Here are some points:
[ 31  51 -12 -33 -28  -8 -11 -18   9  38  38  53 -62   0 -47  68]
[ 15 -44  69  41  14 -19 -13  -8 -39 -55  23  33   1  32 -29 -28]
[ -7 -15  35   7 -29 -14  35  33  25  66 -27  60 -38 -34  11   3]
[ 18   6  41   2  -2  -3 -11   0 -13  60  15 -92 -23  -7  49  27]
[ 28  42 -11 -25  11 -23   7  34  25  65   5  63   0 -17  27 -14]
[-43   8  14  33  57  -6  34  11 -24  47  13 -27  79  58  16  10]
[-19   4 -25 -27   8 -47   2 -40  -6 -51 -22   5 -45 -54  -8 -52]
[ -7 -33   3   5 -36  19  21 -31 -40 -62 -34  34 -20 -34 -20  15]
[ 50   0  18 -23 -19   6 -21  29  10  37  27  38  14 -40 -18  39]
[-27  27 -20  19  -9  21  23  34   2   1 -31  -9  19   8  50 -18]
[-34   3 -55  11 -12 -44   5   9  12  10 -19  14 -27  -1  11 -21]
[-25  -5 -54  17 -45 -10  -9 -27  27 -44 -18 -18 -23 -15  -4 -16]
[ 31  11   1 -41 -27  17  15  39  29   4  42  63 -31   3  23  45]
[ 15  -6 -11 -35   5  -4  32   6 -19  29  -1  56   5  -8  20 -12]
[ -4 -32   7  31   1 -35 -29  23 -11  11  -2  -5  41   5  46 -29]
[-23 -31 -20  -2  42   2  10 -11 -31 -12 -32 -14 -26 -10   5 -30]
[ -26  -34  -46   31  -19    0  -48  -19   10 -108  -27  -13  -46   29
  -15   11]
[-20 -10  70  46  32   3  29 -29 -13  38  -6  -5  21  28  27  22]
[ 55   5  36  -3 -28  -8  36  45  20  63   2  99 -13 -32 -13  50]
[ 44  45 -29  20   7 -24 -21   2  38  43 -12  70 -21  31  -5  52]
[-21 -30 -28   1 -31  22  -1  -6  -5  -2 -12 -29   7   1  48  30]
[  8  24 -28 -43  -3   5  26  35  26  69  32  42  -6  15  12   9]
[ 19  29  35 -13   2  21  18   0  33   8   4  70  40 -29 -17  55]
[  8 -25  -4  -3  -7   3 -12 -30  -9   8  -7  -8  31 -13 -10  46]
[-17 -19 -28 -54 -39 -26  -5   1  14 -47 -31  15 -84 -52 -69 -70]
[-57   2  57  36  25 -10  -5  -5  12 -37  -5 -35  72  98 -12 -12]
[ -91   39   96   82   85   25   46   67  -52  127   30 -127   40   74
   89   53]
[-49  23  76  38  32  10  20   0 -17 -22  -9 -12  52  75   8  11]
[ 18 -11 -18  10  -8  32  13  28  21  51   5  -2   5  27 -21  56]
[-46 -28 -59  14 -22 -23 -35  -8 -24 -53  -5  -1 -39 -74  13 -34]
[  9   1  11   4  22   3   6 -19  32 -17  25  14  15  44 -17 -17]
[ 45   5 -29  15  37   6 -25 -12  17  19   9  15  -7   2  -9  13]
[ 16  -7   4  13  -8 -32  15  24 -15  31  -8  20  35  11 -24  -1]
[-27 -24 -11 -61 -27 -37 -40 -35  24 -59  16 -18 -72 -74 -45 -69]
[ -3   6  30   3  -3 -30  25  46 -23  21 -27  67  28   9  29  33]
[  1   1 -62 -53  14  14 -12  12 -11 -56  -8  14 -48   3 -68  -6]
[ -9 -19 -13 -10   5 -41   4 -27   6 -38 -31  40 -15 -52 -21 -41]
[  2 -13  25  23  41  41  12  26 -34  56  25  23  44 -12  14  38]
[ 58  30 -29 -20 -31  36  34  24  25  42 -24  71 -23 -15 -35  -2]
[ -51   -7   78   96    2    9   47   19   -8  127  -21 -127  127  -10
   73   55]
[ -24  -19   80    3    5    7    5  -34   23 -116   10   18   35   38
   16  -52]
[-41 -47 -31 -50 -50 -21  20  -2   7 -87  -6 -15 -15 -29  -5 -32]
[ -4 -14 -20   7   5  23  18  20   9  75  37  28   0 -19 -23 -11]
16 more points follow, each with its number after it:
[  8  -7  -4 -14  36 -24   8  36 -20  67 -36 -47   3  -2  59 -13] 0
[ 26  19   7 -28  24  43  12  12  -5  57  30  20  73  50  40  42] 1
[ 25  26  35 -25  10  28   2 -11  35  67  -1  76  48  23  10  39] 2
[  5   7  12   3  -7 -35 -42 -41  10 -14  10   9 -33  10  -8  36] 3
[ 11 -19  30 -27 -41  31  43   8 -20  17  41  77  -8 -38  27  25] 4
[ -8  11  16 -11  41 -28   7  21  21  14  21 -10  28  41  29  17] 5
[ 32  20   3  31 -22  26  15  24 -33  23  23  -4 -11  -5  -6 -14] 6
[ -5 -17 -44  43  -4 -31 -25 -20  10 -23 -17 -82  27 -11 -20 -37] 7
[-26 -17 -43  28  30 -19 -18 -46 -36 -13  13 -29 -83  19 -24 -26] 8
[ 48  -6  -7  33  27  -8 -35 -37  13 -22  31  67  22   1  26 -28] 9
[ 45  10 -17   3  -9 -17  25   5 -10  21 -25  -3   3   8   8   2] 10
[ -57  -31  -30  -11  -37  -39  -22    0   -2 -109   18  -49  -62    3
    0    7] 11
[-17  -6   9  20 -21  25  -9  11 -37   6  16  54  60   5  29  21] 12
[-27  -7  28  52  22  47 -17 -44  20 -75 -28  42  40  31  36  -9] 13
[  6  11 -46   3 -20  32 -22  20  15 -11   6   3 -26  -3  15  22] 14
[  5 -14  17 -37 -36 -11   7  22 -15 -36  -3  -2  52 -28 -12   0] 15
Which of these numbered points is nearest to each point below, ignoring the 3 directions in which the first points spread most? Its number follows each.
[ 47 -15 -17 -16  15 -27 -16  24 -25  21 -24  79 -22 -43   4   6] > 0
[ -26   20   -8   92   26  -26   32  -18  -50  127  -35 -127  127    4
   71   32] > 7
[ -2 -11  50   8   6  15  10  -9  20  79   1 -41  35 -18  75  36] > 2
[ 24  -1  -8 -54 -24   1  18  14  30 -45  -1   2  -2 -24 -27 -44] > 15
[-21  -4 -64 -18 -43  13 -55 -15 -41 -62  -5  -3 -54  -4   7  -4] > 14
[ 47  25  -1  13 -29  -4  32  36  -2  42  -6  39  51  14 -10  17] > 10
[ 64  -8  -9 -37 -17 -17  33  42 -16   7  33  91  27 -29  14 -15] > 15
[-24 -32 -50 -41 -11   9 -25 -25 -11 -52   5 -38 -73 -22   4  -9] > 14
[ 31  14  52  -3 -22 -12  52  49  15  36 -21  87 -52 -47 -12  39] > 4
Here are 16 other points, each followed by its number:
[ -2  36 -13 -10 -45 -22 -33  13   5 -16 -19  19  16  16  -9  27] 0
[-11   4 -27 -11 -32  16 -28 -26 -39 -57  12  -6 -26 -50 -33 -67] 1
[  3 -18  17 -10   2  29  27   5   7 -83   4  -4 -12 -13 -29 -39] 2
[ 51  12  11  -9  19 -24 -16  17 -39  52 -31  23  45  20  15  25] 3
[  3  30  28  40  28 -27   6  -6  32  21  -5   7  43  29 -24   4] 4
[ -4  21 -52 -50   7 -14 -18 -42  -8 -63 -31  15  -9  -1 -13 -27] 5
[-11 -42 -48  12 -20   3 -15 -20 -12 -37   6  25  -2  26  27 -43] 6
[ 39  12 -10 -29 -36   1 -20 -24  23  16  14  44 -23 -22  17  12] 7
[ 27  32  50 -21 -35  26  -8  26  36  55 -18  40 -52  12 -50  43] 8
[ 36   5  -3  43  13 -27   2   4  -9  28  39  34  68  38   5  -4] 9
[  6  28  17 -17  -2  40   1 -33 -15  46 -31 -26   9  13   7   2] 10
[ 44 -30  14  40  49 -10  29  -4  11  54  17 -21  30  15  45  37] 11
[ 26  21   8  23 -21  -5  34  20   3  32 -25   7  20  42  19  28] 12
[-33   7 -50 -38 -36  -8 -23  27  30   8   2 -14  18 -26  29   0] 13
[ 19   2 -44  -8  20  27 -38 -12  26 -44  28  17 -13   0 -36 -27] 14
[-44 -19  43  -3  12 -19  49  19 -53  30  16 -98 111  43  26 -15] 15
The same question for these:
[-27  40 127  66  25  27  46 -29  45 -13   0  12 -23  91   7 -37] > 8
[-20   2  -3  -8 -19  -9 -39   6 -19   7  24  15 -24  13 -24  34] > 0
[ -6  -4  44  40   9  36  21  -9   8   6  -9 -60 121  95  37  24] > 12
[-35 -17 -52 -20 -10 -14  -7 -22   5 -33 -45  14 -80  -9 -47  -3] > 12
[-31 -13 -30   7 -11 -47   2 -25  24 -85   9 -16 -89 -33 -84 -44] > 4
[ -39    7  117   70   81    2   64   17    2 -127   53  -16   33   83
   12  -10] > 2
[ 34  20 -28  40 -16 -11 -16  13  26  -9   3  -2   8  -5  14   2] > 12
[ 49   5 -16 -10  12  -7 -20 -30  -9  28 -11  11  21  19  -8  40] > 3
[ 13  45  10  25  22  -7  23 -12  -6  72 -22  54  27   7   2   7] > 4
